Families of rows that turns and mirrors carry onto each other, the same ones carrying the whole set onto itself: the rest of each named row's family, in list order
3 families of 5 rows
M: [-2.80  1.46 -0.38 -0.32 -2.20  0.34 -1.25  2.36 -0.50 -0.51  0.35]
E: [-3.21  0.65 -0.71 -0.37 -1.94 -0.14 -0.03  2.30 -0.91 -0.46  0.03]
V: [-1.89  0.63  1.29 -0.90 -1.74  0.28  0.36 -0.33 -1.13 -0.31 -0.20]
T: [-2.34  1.36  1.42 -1.59 -1.98  0.14 -0.22 -0.42 -0.38 -0.63 -1.02]
C: [-0.87  1.07 -0.06 -0.18 -1.71  1.70 -0.70  0.64 -0.10 -1.00  0.95]
G: [-2.54  1.11 -1.34 -0.42 -1.97  0.90 -0.35  2.55  0.05 -1.26  0.30]
S: [-1.46 -0.16 -0.93 -0.65 -0.23 -0.79  0.09  0.66  0.40 -0.87 -1.01]
P: [-1.36  0.52 -0.71 -1.07 -0.57 -0.99 -0.81  1.84  0.33 -1.04 -0.85]
D: [-3.31  1.24 -0.80 -1.00 -1.40 -0.06 -0.64  0.09  1.29 -1.11 -1.92]
F: [-2.31  1.42  0.96 -1.39 -2.53  1.34  0.44 -0.31 -0.42 -1.08 -0.33]
Q: [-3.89  0.88 -0.69 -0.42 -1.82  0.49  0.16 -0.46  0.61 -0.67 -1.43]
H: [-1.86  0.70 -0.74  0.89 -1.40  1.30 -1.05  0.17  0.24 -0.27  0.66]
R: [-2.56  1.00 -0.72 -1.24 -1.46  0.85  0.32 -0.50  1.26 -1.64 -1.60]
A: [-1.39  1.40  0.37  0.12 -1.64  1.24 -1.59 -0.20  0.25 -0.40  0.41]
W: [-1.65  0.42 -0.93 -1.62 -0.92 -0.40  0.47  1.70  0.33 -1.71 -1.08]

Same family as P: M, T, D, A
Same family as R: C, G, F, W

Families of rows that turns and mirrors carry onto each other, the same ones carrying the whole set onto itself: the rest of each named row's family, in list order
4 families of 4 rows
zep: [-0.35 -2.32  1.29  0.97 -2.25  0.26 -0.19  0.71  0.35  0.36  0.27  0.74
 -0.06]
Paro: [ 0.98  0.88  0.84 -0.16  0.42  1.00 -0.34  0.16 -1.25 -0.89  0.76  0.23
 -0.40]
sata: [ 0.58 -2.16  2.24  0.49 -2.00 -0.17  0.10  0.77 -0.20  0.45 -0.48  0.93
 -0.60]
foga: [ 0.36  0.82  0.16 -0.28  0.04  0.28  0.64  0.06 -1.49 -0.87  1.04  0.19
  0.55]
Fiz: [ 0.87  0.77  0.96 -0.04  0.39  0.75  0.52  0.53 -1.78 -0.87  1.24  0.81
 -0.35]
damot: [ 0.42 -2.00  2.14  0.35 -1.82 -0.05  0.32  1.32  0.56  0.44 -0.05  1.33
 -0.46]
Keb: [ 0.21  0.67 -0.17  0.67  0.46  0.40  0.59  0.14 -1.30 -0.54  0.67  0.24
  0.54]
Fel: [ 0.59 -2.14  2.17  0.66 -1.56  0.78  0.07  0.76  0.92  0.34 -0.23  0.68
 -0.43]
zon: [-0.41 -2.11  1.37  0.06 -2.41  0.05  0.16  1.25  0.28  0.47  0.09  0.88
  0.06]
moti: [-0.07  0.79 -0.27 -0.09 -0.06  1.12  0.38  0.37 -1.21 -0.93  1.10  0.35
 -0.20]
zef: [ 0.86  0.78  0.70  0.00  0.62  0.62  0.27  0.11 -0.87 -1.09  1.35  0.71
 -0.05]
vel: [-0.16 -2.23  1.50  0.71 -2.05  0.35  0.47  1.39  0.02  0.86 -0.37  0.63
  0.23]
zuva: [-0.32 -2.55  1.03  0.10 -1.88  0.15  0.26  0.67 -0.18  0.62 -0.68  0.55
  0.04]
Kig: [ 0.24 -2.33  2.02  0.32 -1.65  0.71 -0.23  1.36  0.19  0.59 -0.16  1.11
 -0.55]
kazu: [ 0.11  0.77  0.21  0.40 -0.06  0.81  0.72  0.48 -1.58 -0.81  1.55  0.37
  0.41]
lup: [ 0.91  1.10  0.65  0.25  0.43  0.66  1.02  0.47 -1.18 -0.83  0.55  0.56
 -0.48]

Same family as Fel: Paro, Keb, zuva
Same family as kazu: Fiz, damot, zon

Families of rows that turns and mirrors carry onto each other, the same ones carrying the whole set onto itself: the rest of each named row's family, in list order
5 families of 8 rows
nasir: [-0.41 -0.11 -0.06  0.24  0.17  2.14  0.27  0.84  1.09  0.60 -0.60  0.89
  0.15  0.07 -0.47 -0.52 -1.20]
kom: [-0.27  0.14 -0.17 -0.41  0.14  1.20  1.16  0.97 -0.48  1.29 -0.35  0.26
  0.87  1.12  0.54 -1.40 -0.87]
pepel: [ 0.03  0.45 -0.66  0.97 -0.32 -1.05 -0.39 -0.68 -0.99  0.05  0.68 -1.13
 -0.95 -0.36 -0.26  0.10  1.08]
nes: [-0.98 -0.50  0.24  0.35  1.27  0.95  1.03  0.46  0.54  0.31 -0.24  0.69
  1.65  0.71 -0.01 -0.59 -0.69]
bidon: [-0.54 -0.22  0.02 -0.45  0.20  1.05  0.84  1.03 -0.17  1.24 -0.18  0.35
  1.06  0.85  0.16 -1.37 -1.37]
fida: [-0.27  0.66 -0.65  0.02 -0.58 -1.04 -0.45 -0.82 -0.24 -0.51 -0.15 -0.47
 -0.39 -0.59 -0.41  1.43  1.41]
kido: [ 0.17  0.98  0.79  0.03 -1.28 -1.15 -0.98 -0.67 -0.43  0.30  0.22 -0.53
  0.41 -1.04  0.09  0.88 -0.19]
nefo: [ 0.41  0.86  0.58  0.08 -0.40 -0.62 -0.27 -0.39  0.01  0.53  0.42 -1.25
 -0.43 -1.04  0.06  1.10  1.35]
tasi: [ 1.06  0.64 -0.34  0.07 -0.23 -1.25  0.30  0.12 -0.34 -0.20  0.57 -0.59
 -1.30 -0.09  0.45  1.50  0.30]
fug: [ 0.76 -0.02 -0.19 -0.05 -0.22 -1.60 -0.21  0.26  0.01 -0.28  0.89 -0.40
 -1.09 -0.42 -0.14  1.45 -0.50]
dus: [-0.56  0.34 -0.98 -0.47 -0.26  0.56  1.77  0.62  0.18  1.00 -0.68  1.77
  0.51  0.71 -0.29 -0.96  0.00]
Kibu: [-0.76  0.57 -0.55 -0.46 -0.18  0.90  2.03  0.45  0.46  0.91 -0.92  1.45
  0.91  0.44 -0.23 -0.66 -0.04]
vup: [ 0.22  0.22 -0.89  0.38 -0.01  2.02  0.49  0.97  0.25  0.76 -0.61  1.12
 -0.63  0.84  0.05 -0.89 -0.25]
ropi: [ 0.37  0.72  0.35  0.03 -1.38 -1.51 -1.19 -0.53 -0.71  0.39  0.47 -0.21
  0.04 -0.78  0.03  0.59 -0.15]
vite: [-0.25  1.00  0.08  0.98 -0.12 -0.42  0.10 -1.00 -0.62 -0.07  0.22 -1.66
 -0.33 -0.77 -0.03  0.58  1.08]
nore: [-0.26 -0.40 -0.83  0.48  0.98  0.60  1.01  0.71 -0.42  0.53 -0.07  1.13
  0.61  1.62  0.43 -1.18  0.21]
nalo: [-0.52  0.30 -0.50  0.22  0.55  1.49  1.66  0.36 -0.26  0.36 -1.30  1.06
  0.74  0.79  0.37 -0.44 -0.93]
Sut: [-0.24 -0.03 -1.07  0.23  0.38  1.08  1.34  0.61 -0.64  0.43 -0.98  1.45
  0.25  1.17  0.24 -0.80 -0.82]
fop: [-0.53  0.28 -0.46 -0.04 -0.57 -1.23 -0.71 -0.76  0.00 -0.58  0.02 -0.42
 -0.23 -0.86 -0.77  1.42  0.87]
pafuv: [ 0.75  0.95  0.33  0.06 -0.07 -0.74  0.63 -0.11  0.09 -0.30  0.24 -1.02
 -0.73 -0.56  0.48  1.93  0.11]
Fil: [-0.82 -0.24 -0.30  0.10  0.59  1.18  1.23  0.48  0.10  0.26 -1.03  1.20
  0.98  0.47 -0.12 -0.41 -1.63]
tamip: [-0.09  0.54 -0.20  0.37  0.17  2.48  0.80  0.70  0.70  0.70 -0.93  0.69
 -0.05  0.41  0.10 -0.47 -0.43]
tovu: [-0.52  0.12  0.14 -0.40  0.23  1.29  1.15  0.93 -0.21  1.22 -0.36  0.16
  1.13  0.88  0.40 -1.23 -1.08]
vatig: [-0.47  0.59 -0.35  0.04 -0.56 -0.99 -0.45 -0.87  0.00 -0.55 -0.22 -0.60
 -0.14 -0.87 -0.54  1.55  1.12]
zav: [-0.10 -0.39 -0.74  0.24  0.01  1.66 -0.01  1.07  0.63  0.72 -0.29  1.35
 -0.44  0.53 -0.54 -0.91 -1.01]
gula: [ 0.10  0.34  0.74 -0.01 -0.36 -0.90 -0.71 -0.33  0.40  0.46  0.68 -1.14
 -0.21 -1.36 -0.48  1.08  0.64]
guz: [ 0.39  1.39  0.64  0.09 -1.28 -0.96 -0.65 -0.75 -0.70  0.36  0.03 -0.66
  0.21 -0.80  0.50  0.88  0.36]
bevi: [ 0.48  0.28  0.49 -0.08 -0.04 -1.14  0.10  0.02  0.50 -0.38  0.54 -0.82
 -0.52 -0.83 -0.09  1.88 -0.64]
sem: [-0.32 -0.18 -0.28 -0.43  0.12  0.95  0.88  1.10 -0.45  1.29 -0.15  0.43
  0.80  1.09  0.29 -1.51 -1.11]
Nilu: [-0.54  0.12 -0.13  0.49  1.19  1.23  1.51  0.39 -0.03  0.44 -0.51  0.57
  1.22  1.20  0.64 -0.64  0.22]
der: [ 0.66  0.54 -0.04  0.08 -0.55 -1.05 -0.59 -0.19 -0.36  0.63  0.73 -0.86
 -0.93 -0.65 -0.04  0.71  1.40]
sifu: [-0.56 -0.58 -0.90  0.16  0.40  0.78  0.93  0.70 -0.29  0.35 -0.74  1.56
  0.49  0.83 -0.24 -0.80 -1.54]
godu: [ 0.57  1.17  0.23  0.11 -1.38 -1.26 -0.87 -0.58 -1.00  0.43  0.24 -0.31
 -0.16 -0.53  0.38  0.58  0.38]
sonil: [-0.71  0.35  0.41  0.90 -0.02 -0.68 -0.39 -0.88 -0.06 -0.15  0.47 -1.56
  0.05 -1.26 -0.67  0.65  0.17]
Mena: [-0.32  0.32 -0.78  0.00 -0.62 -1.31 -0.70 -0.69 -0.22 -0.53  0.06 -0.27
 -0.49 -0.63 -0.65  1.27  1.13]
Lan: [-0.79 -0.05 -0.81 -0.57 -0.27  0.37  1.49  0.70  0.46  0.94 -0.52  1.87
  0.69  0.42 -0.70 -0.99 -0.54]
muzes: [-0.98  0.19 -0.39 -0.54 -0.13  0.72  1.71  0.54  0.76  0.89 -0.74  1.58
  1.08  0.19 -0.61 -0.66 -0.60]
gaz: [-0.70 -1.00 -0.48  0.31  1.06  0.34  0.53  0.77  0.13  0.44  0.21  1.24
  1.03  1.14 -0.25 -1.10 -0.73]
bek: [-0.43 -0.18 -0.31  0.86 -0.24 -1.34 -0.88 -0.59 -0.47 -0.03  0.94 -1.03
 -0.50 -0.84 -0.89  0.14  0.12]
puba: [ 0.37  0.02  0.17  0.00 -0.54 -1.32 -1.02 -0.12  0.01  0.56  1.02 -0.75
 -0.71 -0.99 -0.58  0.70  0.71]

Same family as vite: pepel, nes, nore, Nilu, sonil, gaz, bek
Same family as puba: nefo, nalo, Sut, Fil, gula, der, sifu
Same family as zav: nasir, tasi, fug, vup, pafuv, tamip, bevi

Families of rows that turns and mirrors carry onto each other, the same ones carrying the whole set onto itself: the rest of each named row's family, in list order
4 families of 8 rows
nugod: [ 0.44  0.55  0.53  1.41  1.04 -0.80 -0.25 -1.40  1.64 -0.53 -0.15 -1.63
  0.93 -0.19 -0.22 -0.85  0.25 -0.94]
pov: [ 0.76  1.30 -0.56  1.14  0.80  0.77 -0.95 -0.89  0.31 -0.36  0.61 -0.15
  0.76 -1.01 -1.50 -0.30 -0.03 -1.19]
Kezog: [ 1.11 -1.62  0.65  0.59  0.67 -1.79 -0.50 -0.66 -0.90  0.57 -0.13 -0.14
 -1.05 -0.39  0.39 -0.57 -0.66 -0.07]
funi: [ 0.51  1.18 -0.17  1.09 -0.07  0.56  0.24 -0.20  1.08  0.66 -0.90 -0.26
  0.79 -0.18 -1.93 -0.64  0.62 -0.97]
Gozot: [ 0.87  0.89  0.90  0.99  0.79 -0.60 -0.21 -1.35  1.22 -0.77  0.62 -1.65
  1.14 -0.78 -0.27 -0.14 -0.95 -0.19]
Tola: [-0.12  1.36 -0.23  1.99  1.06  0.09  0.63 -0.85  0.80 -0.54  1.07 -1.33
  0.34 -0.47 -0.64 -0.30 -0.08 -0.71]
Bevum: [ 1.04 -1.53  0.60  0.44 -0.02 -1.25 -0.88 -1.16 -0.46 -0.25  0.20  0.21
 -0.27 -1.05  0.18 -0.85 -1.73 -0.24]
vif: [-0.38  1.87 -0.32  1.03  0.80  0.77  0.40  0.31  0.36 -0.50 -0.12 -0.62
  0.36 -0.59 -0.58  0.15  1.13 -0.96]
mov: [-0.73  1.35 -0.10  0.39  0.00  0.49  0.81  0.95  0.82 -0.35 -0.53 -0.73
  0.69  0.24 -1.31 -0.36  0.94 -0.29]
fari: [ 1.15 -1.00  0.72  0.21  0.35 -1.58 -0.34 -0.69 -0.86  0.11  0.37 -0.77
 -0.40 -1.09  0.34  0.00 -1.75  0.54]
fas: [-0.11 -0.43  0.05  0.65 -0.43 -0.20  0.05  1.52 -1.38 -0.02 -1.15  0.79
 -0.16  0.22  0.06 -1.06 -0.09  0.83]
bisu: [ 0.20 -1.51  1.41 -0.76  0.24 -1.01 -1.05  0.42 -0.18 -0.35 -1.06  0.44
 -0.57 -0.20  0.09  0.13 -0.30  0.11]
nis: [ 0.43 -0.42 -0.29  1.28 -0.97 -0.38  0.58  0.08 -2.06 -0.09  0.40  0.11
  0.02 -1.13 -0.09 -0.35 -1.18  0.42]
gode: [ 0.55 -1.02  1.04 -0.44  0.88 -1.35 -0.84  0.73 -0.20  0.16 -1.18 -0.10
 -0.55  0.27  0.47 -0.69 -0.64  0.95]
Zezi: [-0.39  0.33  0.86 -0.46  1.06 -0.30 -0.92 -0.07  1.55 -1.14 -0.65 -1.08
  1.13  0.06 -0.38 -0.12  0.69 -0.47]
ketil: [ 0.68 -0.37 -0.39  1.39 -0.79 -0.49  0.55  0.03 -1.29  0.23  0.72  0.58
 -0.90 -0.57 -0.79 -1.28 -1.44  0.14]
tavo: [-0.05  1.57 -0.16  0.98  0.76  0.73  0.15  0.79  0.18 -0.15 -1.10  0.02
  1.30  0.18 -1.07 -0.29  0.88 -0.32]
bovul: [ 0.18  1.06  0.46  0.46  0.78 -0.08 -0.47 -0.26  1.20 -0.52 -1.32 -0.92
  0.93 -0.29 -0.17 -0.37  1.45 -1.20]
bivil: [ 0.59  0.39 -0.18  0.54  1.29 -0.55 -0.83 -1.61  0.99 -0.76  0.62 -1.25
  1.28 -0.89 -0.52 -0.67 -0.69 -0.98]
tinep: [-0.10 -1.48  0.29 -0.64  0.50 -1.12 -0.40  0.84 -0.55  0.72 -0.21 -0.52
 -1.19  0.09 -0.62  0.04 -0.22  0.76]
kaz: [-0.21 -0.58  0.42  0.74 -0.86 -0.13  0.47  0.95 -1.34 -0.22 -0.16  0.77
 -1.22 -0.55  0.72 -0.69  0.04  0.35]
Sofed: [ 0.27  1.40 -1.17  1.37  0.20  0.21  0.89 -0.62  0.25  0.01  0.74 -0.91
  0.89 -0.69 -1.45 -0.94 -0.41 -0.78]
tif: [-0.14 -0.36  0.47  0.19 -0.52 -0.25  0.36  1.62 -1.00  0.16 -0.52  0.80
 -1.19  0.29 -0.86 -0.29 -0.04  0.48]
tigul: [ 0.13 -0.83 -0.59  0.49 -0.37 -0.68 -0.39  1.05 -1.06  0.30  0.03  0.04
 -1.01  0.42 -0.62 -1.89 -0.22  0.85]
Sop: [ 0.35  1.67 -0.36  1.89  0.32  0.51  0.35 -0.41 -0.38 -0.84  0.96 -0.67
  1.23 -0.70 -1.06 -0.15 -0.32 -0.35]
Bif: [-0.04  0.67  0.96  0.82  0.92  0.39 -1.15 -0.86  1.53 -1.38  1.00 -0.83
  0.53 -0.50 -0.78  0.12 -0.30 -0.43]
kat: [ 0.35 -1.12  0.20  1.26 -0.42 -0.86  0.96 -0.40 -1.24  0.61  0.47  0.12
 -1.14 -1.00  0.36 -0.26 -1.05  0.09]
Ner: [ 0.55 -1.08  0.86  0.05  0.23 -1.08 -1.00  0.71 -0.98 -0.30 -0.77  0.49
 -1.15  0.07  0.74 -0.97  0.42  0.18]
zot: [ 0.44  0.80  1.10  0.08  1.25 -0.36 -0.42 -0.14  1.77 -0.09 -1.43 -0.93
  1.19  0.13 -0.29 -0.29  0.25 -0.16]
divis: [-0.28  0.55  1.34  0.77  0.03  0.17  0.00 -0.20  2.29 -0.33 -0.52 -0.95
  0.56  0.35 -1.23 -0.22  0.34 -0.21]
gifi: [-0.03 -1.87  0.30 -0.56 -0.40 -0.77 -0.45 -0.47 -0.64  0.14  0.00 -0.44
 -0.34 -1.55  0.36  0.26 -0.96  0.18]
poni: [ 0.21 -1.27 -0.58  0.55 -1.30 -0.29 -0.43 -0.22 -1.14 -0.28  0.27  0.09
 -0.17 -1.19  0.33 -1.70 -0.94  0.24]

Same family as ketil: Bevum, mov, bisu, Zezi, bivil, Sofed, tif
Same family as Sop: Gozot, fari, fas, nis, gode, tavo, zot

